Turns in one plane each, and the order they were made in; the first pair answered
laru (before => after):
[ -5  -7   3  -5   0   0 -19  -1   5  -9  -3  -3  -7  -8   4   2  -2   2
  -9  -3  14  -8 -10  -1 -10   6  16  -3   3 -13  -6  -2   0  11 -13   4
  -6  -6 -26   2   4  -4 -16  -6   2  15   2  -1  -9 -19   8   4   6   0
   0  14  -2   5 -12  -5  17   0 -12  -8 -14   4  -4   4   8   0  -6 -13
 -10  -4   7   7  -4] => [ -7  -9   3 -13  -4   3 -17   0   5  -6   0  -6  -4  -4   6   6  -4   5
  -7  -2  14  -7 -14  -2  -5   3  10  -3   4 -12 -10   3   3   3 -10  -1
 -10  -4 -29   4  -1   0 -15  -7   9  16  -1  -1  -9 -18   3  -1   6  -2
  -3  19  -6   2 -10  -4  15  -1  -7  -9 -12   3  -7   8   7   3  -6 -12
 -17  -1   4  12  -2]
[  6   0  -7   3 -11  15   7  -2   1   0 -14   7  -6   1  -8   1   2   5
   6   0  -3   5   0  -3   1  -6  -8   1  -5  -8  -4  -5  -2  -8  10 -10
   3  -6   3  -5   7  -3   1   5  12  -6   5  -2 -12   8   8   5   1   1
  -4  -2   2  -9   5  -2   1  -2  10  11  10  11  -6 -12  -6   2   6   4
  -2   7  -3   5  -5] => [  4   2 -11   8  -8  14   5  -4   3   0 -13   6  -7   0  -5   0  -1   3
   5   2  -6   4   0  -3  -2  -5  -8  -1  -7  -7  -4  -2  -3  -3  12 -11
   9 -12   4  -3   5  -3   3   4   5  -2   6   0 -10   5   8   3   3   0
  -3   3   3 -14   8   0   1   9  14   9   9   9  -5 -11  -3   2   4   5
   0  10   2  -1  -4]
[ 18   2   6 -16  15  -8  15   0   5  -5  -3 -16  -6  -2   9  12 -10  -7
 -12  16  -1   0   3 -14   9  10  15   3  -1  28  24  -7  12   5  -6  14
   8  -9  -8   2  22  -7 -10  -8  -7   1 -27  10   0   5 -11   6  -5   3
   6 -12  15  13  -4 -14  15   9  -4 -11   1  23  -8  -5   1  10 -14 -12
  -2  -1   2   9   6] => [ 17   0   6 -20  12  -5  18   2   4  -3   0 -18  -2   2   9  16 -12  -5
 -11  17   0   4   0 -15  15   9   9   1   0  32  22  -5  11   0  -6  10
   6  -5  -9   3  18  -4  -9  -9  -1   3 -27   9  -1   7 -15   2  -4   3
   6  -8  12  10  -6 -13  12   9  -2 -12   3  25  -8  -6   1  13 -15 -11
  -8   1  -1  14   8]
nuz (before => after):
[ -5   3  -7  -6   5   3  -6  -8   5  -6   2  -5  -2  -2   7   0  -4  -9
   3   5   4   6  -5  -2  -8   0  -3  -7  -7   1  -1   4   2   5   6  -4
   4  -6  -2   5  -4  -2   5  -6 -10   7   8   1   9 -12   1  -7   1  -4
   5   7   2 -13   6  -5  -2  11   9  -1  -1   0  -3  10   4   5  -1   1
   4  -3   5  -4   0] => [ 1  0 -4 -1  7  2  1 -5  3  5 -3  3 -5  4  6  6  4 -9 -2 -3 -5  2  1  1
  2  2 -4 -5 -6  7 -6  8  4  2  6 -3  5  1 -2  1 -8 -1  5  8 -5 -1 -2  6
 12 -3 -2  4  0 -4  0 11 -1 -6  5  6 -9 16  8 -2 -3  1  6  0  7  6  8  6
  7 10 10 -4  2]
[  0 -12  -3   8 -11   3  -1  -7   5   6 -11  -2 -14   7  17   7  -3  -2
   4  11 -15  -5  -2  -1  -4   8  -3  -2  -4  -3   4   1  -5   5  -2   0
  14  -5  -2  -4  -2  14   6  -3 -20   9 -12   3   6  -1   5  -1   5 -10
   0  21  16 -10   1  -1   6   7   7  -8   2  -1   3   2   7   8  -2  -2
   5   9   0  -1   3] => [  1 -12  -2  11 -11   0  -1  -7   3   7 -14  -1 -17   6  15   7   0  -2
   4  11 -16  -6  -2  -1  -6   9  -1  -1  -5  -5   3   2  -5   5  -3   2
  14  -5  -2  -5   0  12   4  -1 -21   8 -11   1   5  -1   6   1   4 -10
   1  19  17  -8   1  -2   7   7   3  -8   1   1   6  -2   6   7  -1  -4
   6   9   1  -3   1]
[ -8  -5  -2  -5  -2   3   0  -1   1  -1   9  -3   6  -1   8   3 -13  -7
   2   8   4   9  -6   3   0   1  -3  -2  -2  -1   0  13   4   3   2  -6
   6   1 -10   5  -5  12   8  -7  -9  11  -1  -6   3  -7  -2 -13   7  -1
   3  15   4  -8  -3   5  -4  16   9  -4  -2  -5   1   9   6  14  -5   0
  -2   2   6  -3   4] => [  4  -7   6   8   3  -5   6   3  -2   9  -4  10  -2   3   5   6   1  -7
  -5   0  -7   1   4   5   7   3   0   2   1  -2  -2  10   7   3  -1  -2
  10   4  -8  -5  -3  12   7   8  -6  -2 -10   3   4   2  -1   6   3   2
  -2  10   7   6  -4  14  -7  17   2  -5  -7  -1  13  -7   6   6   4   6
   6  14  10  -6   4]
[ -9  11  12   3  27   9 -19  15   3   8  11 -15   2  15   5   2  13  -2
  -3 -20  -7 -12  10  -5  -9  10   7  17  15  27  -6 -16  11   0  -9 -14
  15  -2   7  14   8   2   9  12 -13  -7 -10   6  27  -9  11  -2  -1 -11
  -8  -5  -9  -8   0 -12  -6  22  -4  -3  15 -13   4  -1  12  -4  -9  -2
  29  15  20  -9   2] => [-10  14   9   5  23   9 -27  13   4   0   7 -15   0  10   4  -4  10  -4
   0 -16  -4 -13  11  -6 -17   9  14  18  13  19  -2 -23   6   4 -12  -9
  15  -9   6  12  13  -3   7   7 -18  -6  -6   3  26 -13  14  -3   1 -11
  -3 -11  -3  -6  -1 -18   2  16  -8  -3  13 -12   1   2  11  -9 -14  -5
  32   5  20 -11  -1]
Gomuk (before => after):
[  4   6  -8  -2  -2   3  -3   1  -3   7  -2  -6  26  12   4  -1   1   2
  -5 -12   5  -1   8   6  -3  -7 -14   4  -6  13  -4  -9  14  -8  13  -9
  11  -3  20  -3   4  -8   4   0   7   1   5  10   3   9  -5  -4   5  -3
  -7   9 -11 -19  11  -1 -16  -6  19   9  11   8  -2  -5   1  -7   8   9
  -3   5   3   1   7] => [ -6   2  -4 -18   1   6   0   3  -4   3  13 -18  27  11   1   9  -4  -2
  -5   0  10  -4  -8   5  -2  -3  -6   2  -2  13   5   2  12 -10   5  -9
   8  -3  12   3  -1   7  -3  -9   2  11   3   5   7 -15  -8 -12   2  -4
   4  20 -12 -19  -7  -2 -15   9  10   3   0   9  -7  10  10   5   8   0
  -7  -1   4  10   2]
[  3  13 -26   6  10  12  -7  -3 -13  -2 -18   7  -2  -1  -4 -21  -5   7
  -4  -5  -2   6  -6 -10 -12 -10  -5  27   0  -7  -9  -5  -1  15   9  -1
  23 -14  -7  -3  -2 -20   0  17 -12 -12   7 -10   7  -1   7  -3   4   3
 -20  -3  13   9  -1  -1 -17  14  12  12   2   0  23   6  -3 -25  -9 -14
  -3  17   3  -8   9] => [ -1  10 -22  -5  13  14  -1  -2 -14   0  -5   4   1   4   0 -10  -7   6
  -6  -4  -3   7 -15  -8  -4  -7  -8  23  -2   0 -10   7   2  10  11  -4
  22 -11 -12   1 -11 -10   1  18 -12  -8   0 -11  14  -8  -1  -8   1  -1
 -20  12   7   7  -4   8 -26  29  16   9  -1  -2  23  14   3 -14  -6 -16
  -7  25   4  -2  10]
[  5  -8 -22  14   9  -7 -13  -9   6 -14 -17   7 -25  11  -1 -14  -1  -8
  -9 -16  -1 -15  11  19 -17  19  -5  -9  -2   6   1  -6  -6  13   1   2
  15  -7  -3   0  12  -1  -2 -20 -13   3   6  11  13  -6   3   7  12  -3
   2  -5  -3  -3  18  13   5   4  -2  13   6  13  -7   4   2  -1  23 -11
 -15  24   0 -25  15] => [  3 -10 -19   6  12  -6  -7  -9   3 -10  -7   5 -24  15   1  -6  -1  -9
 -10 -16  -1 -13   6  20 -12  20  -8  -9   1   9   1   1  -5   9   1   1
  15  -5  -7   4   6   6  -1 -20 -12   6   1  12  18 -12  -2   6   9  -4
   1   3  -9  -4  15  20  -2  13   1  10   4  13  -6   8   8   6  22 -10
 -17  32   2 -21  15]
Now pairs of rows:
Between the rows of a pair lie two turns.
[  1  -5  -9 -18   4   4  11  -7   8  -7   5  -8  -4   1   4  15   4   4
  -3  10   0   8   7  11   3 -16  -1  -1  -7   2  -7   9 -16  12  17  -3
   3   0  -4   2  22   5   2 -11   6  -7  -2 -16   5   4 -10  -8   5  -7
   1  -2 -21   2  16   2 -10   6   9  21  12   4  -3  -5  -6  14  -2  -4
 -15  -1  11 -14  -5] => [  6  -9  -4 -15   6   4  16  -6   6  -3   1  -3  -8   3   2  20   9   5
  -8   9  -5   5   9  13   8 -14   2   1  -7   4  -7  12 -15   9  13   0
   4   3  -5   0  22  10  -2  -4   7 -11 -10 -14   7   3 -10   1   2  -5
   3   0 -22   9  13   7 -11  11   4  17   7   5   1 -12  -3  15   2  -3
 -13   3  12 -11  -5]  Gomuk then nuz
[  2   0  -5  -1 -11   7   8  11   5  -2  -2 -12  -3   4  -8  -4  -6   6
   8  11   1   1   4 -16   0  11  10   6   5  -7  -6 -23  -5  -1  -6   8
 -10  -8 -12 -14   0  -2   2 -11  -1 -11   3  -9 -16  10   1 -11   9  -6
  10   3   3   5  -7  -3   5 -20 -17  -9  10   5  -5   1   1   3  -7   2
   2  -7 -20   3  -1] => [  5   4  -9   0 -12   6  11   9   3   3  -4 -10  -2   8  -8  -7  -4  10
   8   4  -3   4  10 -13   1   6   1   5   2  -4 -12 -25  -5  -1   2   5
  -6  -4  -6 -14  -4  -9   9  -7   2 -14   4  -6 -15  21   2 -12  12  -4
   4   2   1   2   5  -1   1 -23  -9  -4  17   5  -3  -4   0   1  -6   9
   3   0 -19  -2   3]  Gomuk then nuz
[  7  -5   5   6 -15   5   5   2  -3   8 -12   2 -10  15  -2   4  -4   1
   1   8  -8  -6   4  -6  11  -5  -5   1  -3  -1  -3  -6  -2  -9   3  -3
   1   5  -7 -11  -3   4   0   6  17  -5  -1  -2 -14  16   2   3   7  -7
  -4   6  12  -3   1  -4   7 -13   8  -9  10   8   2 -14  -7  -8  -4   2
 -19   6  -4   4  -1] => [  8  -6  10   9 -11   1   3   3  -2   5 -16   6 -13  10  -4   6  -2  -1
  -1  13  -8 -11   2  -6   8  -1   4   5  -1  -5   3  -7  -4  -5  -3   3
   2   2  -8 -14   3   6  -5   6  11  -7  -5  -3 -13   7   5  10   5  -6
   1   1  17   7  -7  -4  11 -10  -2 -13   2   9   3 -15  -5 -10  -3  -2
 -14   1  -2   3  -5]  Gomuk then nuz
[  2 -15   1   6  -1   3   5   3  15   1  -2  10 -23   3  19   8  -6  -1
 -18   3  -2  -4   0  20   3  20   4  -1  -9  -1   4   8   6  12   5  -1
   7  -5  -2  -1   9   2 -10  12  -9  13  -4   1  11  -4   1  11   1   7
 -11  13  -4   5   0   4 -21   8  -3   5 -18   4   6   2   3  -7   8  -6
  -6 -11  10  -2   1] => [  5 -12  -1  13  -3   1   2   4  16  -1  -9  10 -25   1  19   3  -5   0
 -18   2  -1  -5   4  19  -2  19   4   0 -10  -7   5   2   3  16   5  -1
   7  -6   0  -2  13  -3  -8  11 -10   9  -1   1   7  -1   7  15   2   9
 -10   6   0   5   2  -2 -18   0  -3   7 -17   3   7  -1  -1 -12   8  -5
  -4 -18   9  -6   1]  Gomuk then Gomuk
[  0   2   4  -5  13  -4  -9  -3  -3 -10  11   9   3   0  -4  -6  10  -3
  -3   5  13  -1   7   2 -14   6  17   4   5  -2   2   3   7   6 -12  15
   2  -1   5   3  11  -3  -7  -1  -6   1   3  -8   9 -15  -6   3  -7   0
  10 -11  -1  10  -7   2  -5   7 -19   5  -6  -3   4   6   6   6   3   3
   8  -3  10  -4 -14] => [  0   0   6  -9  -2   5 -11   1  -5 -11   8   3   7   0  -7 -10   7   3
   3   6  20   2   7  -1 -10  -1  10   2   8  -8   1  -5   7  -2 -13   7
  -9   5   1   2  10  -3  -6  -5   8  -1   7 -13  -4  -5  -5  -2  -3   4
   9 -18   2   6  -7  -4   2 -17 -21   3   2   0  -4   3  -3   2  -5   2
  -2 -13  -5   3 -14]  laru then Gomuk
[ -5   1   6   9  -3   6  -4 -10 -12 -17   1  -7   6  -5  -3  16  -3   7
  20  12   5   3   7   1  12  -9   8   1  -3   3   8  -9   0  -3  -9  -4
   5  -9  -3  -1  -2  18 -14   3  22   4  -1   6  -6   4  -1   5   1  13
   6   5  -4  -4   6   8  -1 -10   4 -15  -5   4   2  -3 -13   5 -13   5
   0  -3  -8  -3   2] => [ -6   2   5  14  -1   4  -8 -11 -10 -19  -3  -4   4  -8  -4  13   0   6
  19  12   4   1   8   1   8  -8  11   2  -5   1  11 -11   1   5 -11   0
   8 -13  -1  -1   3  15 -17   4  16   1   2   6  -7   6   2   8   1  14
   8  -1  -2  -1   6   7   3 -12  -2 -14  -6   5   3  -6 -11   2 -12   4
   4  -5  -4  -6   2]  laru then laru
[ -5  -3   0   5  -3   2   3   2  -1   2  -6   1  -6   2  -2   4  -1  -7
   1  17  -2 -11 -13  -2   4   3   2  -6   2  -5  10   4   0   3  -4   2
  -3  -5  -7   0   1  15  -3  -2  -8   6  -1  -1  -6 -11   3   3   7  -6
   5  11  10  -1 -13   5   7  13  -1  -4  -2  -1   3   2   7  10  -6  -1
  -2  -1   7   3  -3] => [ -6  -1  -5   0  -8   9   0   0   0  -1  -5  -4  -1   4  -1   0  -9  -7
   7  15   2  -5 -11  -3   3  -4  -8  -8  -3  -6   5   0  -1   1   3  -3
  -4  -4  -2   5  -1   9   2  -8  -6   9   6  -3  -9  -7   3  -7  10  -6
   1  10   8 -11  -3  -1   9   3   9   1   6  -1  -3   7   2   9 -11  -1
  -8  -3   5   3   0]  Gomuk then nuz
[ -2  -2  -5   1 -14   7  -4  13   2  -2  -7 -12  -2   0   0   0   2  -2
   9  13   6  -9  -5  -3  -2  -4   2   1  -8   2   4  -7   1   7  -3 -11
  -8   6  -6  -4  -1   3  -7  -4   4   4  -4  -9  -3   5  -3 -17   4   6
  -7   2  11  -6   1 -13   9 -13  10 -10  -3   0  -4   1   2   6 -10 -11
  -7  -2  -6   7   0] => [ -1  -8  -2  -2 -12   7   0  13   1   0  -4 -11  -2   2  -2   7   5  -1
   6  16   4 -12  -8  -3   2  -2   4   3  -7   5   4  -5   2   3  -7 -10
 -10   9  -8  -5  -1   8  -8   0   7   2 -10  -8  -1   4  -4 -14   2   4
  -5   7  10  -4  -2  -7   6  -9   8 -12  -7   1  -3  -1   4   9  -7 -10
  -8   2  -5  10   0]  nuz then Gomuk
[ 16  -8  10   3  -1 -24   5   8   3  -4 -17  15   6  -6  -8  -1  14   6
  -4 -18 -14  -2  10  -2   5   0  12  11   0  -7  -3 -16  17  -2  -3   6
  -1  16  11   1  -3 -13   3  14  15  -6   5  23  -6  12  -2   5  -5   9
   1 -15   1 -11 -18   4 -22  10 -27   2  12   7   1   7  -2  -5  13  14
  17  19   7   3 -14] => [  8  -7  10   1   0 -25  -3   8   5 -16 -14   7   4 -13 -10  -3   8   1
  -2  -6  -5  -4   1  -7  -7   3  22  12  -1 -14   8 -15  14   4 -14  13
  -3   7   7   6   3  -9  -7   0   5   3  10  14  -5  -4   3   1  -6   9
  12 -18   6 -10 -30  -5 -12  11 -35  -2   3   5  -6  18   0  -3   5   6
  16   2   7   4 -20]  Gomuk then nuz
[-19   4 -31  14 -32   2  -6   0  12 -23  -8 -12 -17  12   8 -19 -10   2
   2  11  -1 -15   4 -24 -18   9  -4 -14 -11 -13  21 -12 -24 -15  18   4
   6 -11   8   1  -9 -20  -6  -6 -19  14  -6  -7   3  10 -12 -36  15   0
   4  12   2 -13   7 -13  13   1  19   0 -22  -4 -17  13   0 -10 -28  -4
 -11 -20  15  -4   8] => [-13  -4 -21  -9 -39   9  16   6   5  -5   9 -10  -3  30   1  -3  -2  12
   1  -4  -4  -8   5 -19   8   5 -21 -15  -1   7   8   1 -15 -42  24  -9
  -8  14   2   3 -25  -7  -1   4  15   7 -15  -5   1  21 -26 -35   5   2
  -7  19 -15  -9   9   1  -9  -2  20  -1 -13  -3 -20  12  -3  -2 -21   1
 -25  -4   5  15  11]  laru then nuz
[  3  12   0  10   3  -6   9   2   5   2 -18  -3   3   0  -7  -9   3  -2
  -1  -6   1   2  -1  15  -9  -6  12   2   2  -4  12  -3 -10  14   3   7
   8  -7  24  -2  12  -8 -10  19  -8 -18  -3 -10   3  -1  -3  17   0  -3
  -2 -18  -2   3   9  14  11  -4  -2   7  11   1   1 -11 -18 -15  17   1
   8   4  -1  -2  -3] => [  5   6   4   6  -8  -2  18   5   1   7 -21  -6   3   5  -9  -4   4   1
   2  -6   2   2  -1  14   2  -7   6   0   8  -5  11  -2  -8   3   1   0
   1   1  19  -3   8  -1  -8  20   9 -20  -8 -12  -4   7  -4  17   0  -1
  -5 -17  -2   4   7  14  12 -14  -4   1  12   5  -1 -16 -23 -12  13   1
   1   4 -10   6  -2]  laru then nuz
[  0  -3   6  -7   3  -9   1   8  -4   9   5  11   0  -3  -6   7  11   3
  -8 -15  13  -2   4   3   6  12  11   6   8   9  -4   3  -1   4  -5   4
  -4   2  -3  -2  -8   4   0  11  13   0  -2   1   4   9   7  19  -8   3
  -3  -5  -7  16  -6  12  -8   3 -10   2   2   3   2  -8   8  -3  16   9
   7   2  -6   5  -4] => [-10   1  -2 -24  -1   1  -4   4  -3  -1  19  -6   7  -5  -3   3  -6   0
   0  -7  21   7  -9   1  -1   9   7  -1   6   7   0   4  -5   2  -1   1
  -7  -1  -5   9 -13   4   0  -7  10  16  10  -9   5  -4   4  -1  -3   0
   3   0 -10  -1  -5   3  -4   2  -2   5   6   0 -12  11   7   6   7   4
  -2 -10  -8  11  -4]  nuz then nuz
[ 10  -3   2  16  -6  -6 -12   6 -23  27 -28  23  -4   1  23 -14 -10  -6
  -7  -5 -18 -12  26  20  16   3   8   1 -19  -5   6  -7  -6  12  20  -6
 -12  11   6 -14  -8  13   8   6   3  -5 -15  10  16  15 -18  25   2   4
  -5  19  11   9   4  17   4   8   0 -11  11   4   1 -13   3 -19   5   9
  11  20  -3 -13  -6] => [  8  -6   2  12  -9  -2  -9   7 -23  30 -23  20  -3   3  26  -9 -12  -5
  -7  -3 -18 -10  24  20  21   3   4  -2 -19  -2   4  -3  -5   8  22  -9
 -12  15   4 -12 -14  18   8   5   5  -2 -17   9  17  14 -22  21   4   5
  -7  27   8   5   5  20   1  12   6 -11  12   3  -1 -10   4 -14   5   9
   7  23  -4 -12  -5]  laru then laru
[ -4  -3   5   5  -3   4   3  -7   4  11 -12   0 -10   2   9   7  -5  -1
   2   2  -4  -4   0   0  12   2  -8  -2   0   1  -2  -1  -4   0   6  -3
   8   3  -3 -11  -1   5   5   7  -3  -6  -4   1  -3   9   5  -4  10   1
  -2   4   4  -5   7   3   1   2  15  -2   6   4   5  -7   0 -10   0   6
  -6  11   3  -2   6] => [-10  -6   7   2  -3   4  -3  -5   4   2 -11  -6 -11  -4   6   4  -9  -3
   4  12   5  -5  -9  -3   4   5   3  -3   1  -7   9   0  -7   1  -2   2
   5  -4  -8  -8   4  10  -1  -3  -8  -1  -2  -6  -4  -4   8  -7  10   0
   8   2   9  -4  -5  -5  10   0   4  -4  -3   6  -1   0   0  -6  -6  -3
  -7  -2   1   1   1]  Gomuk then Gomuk
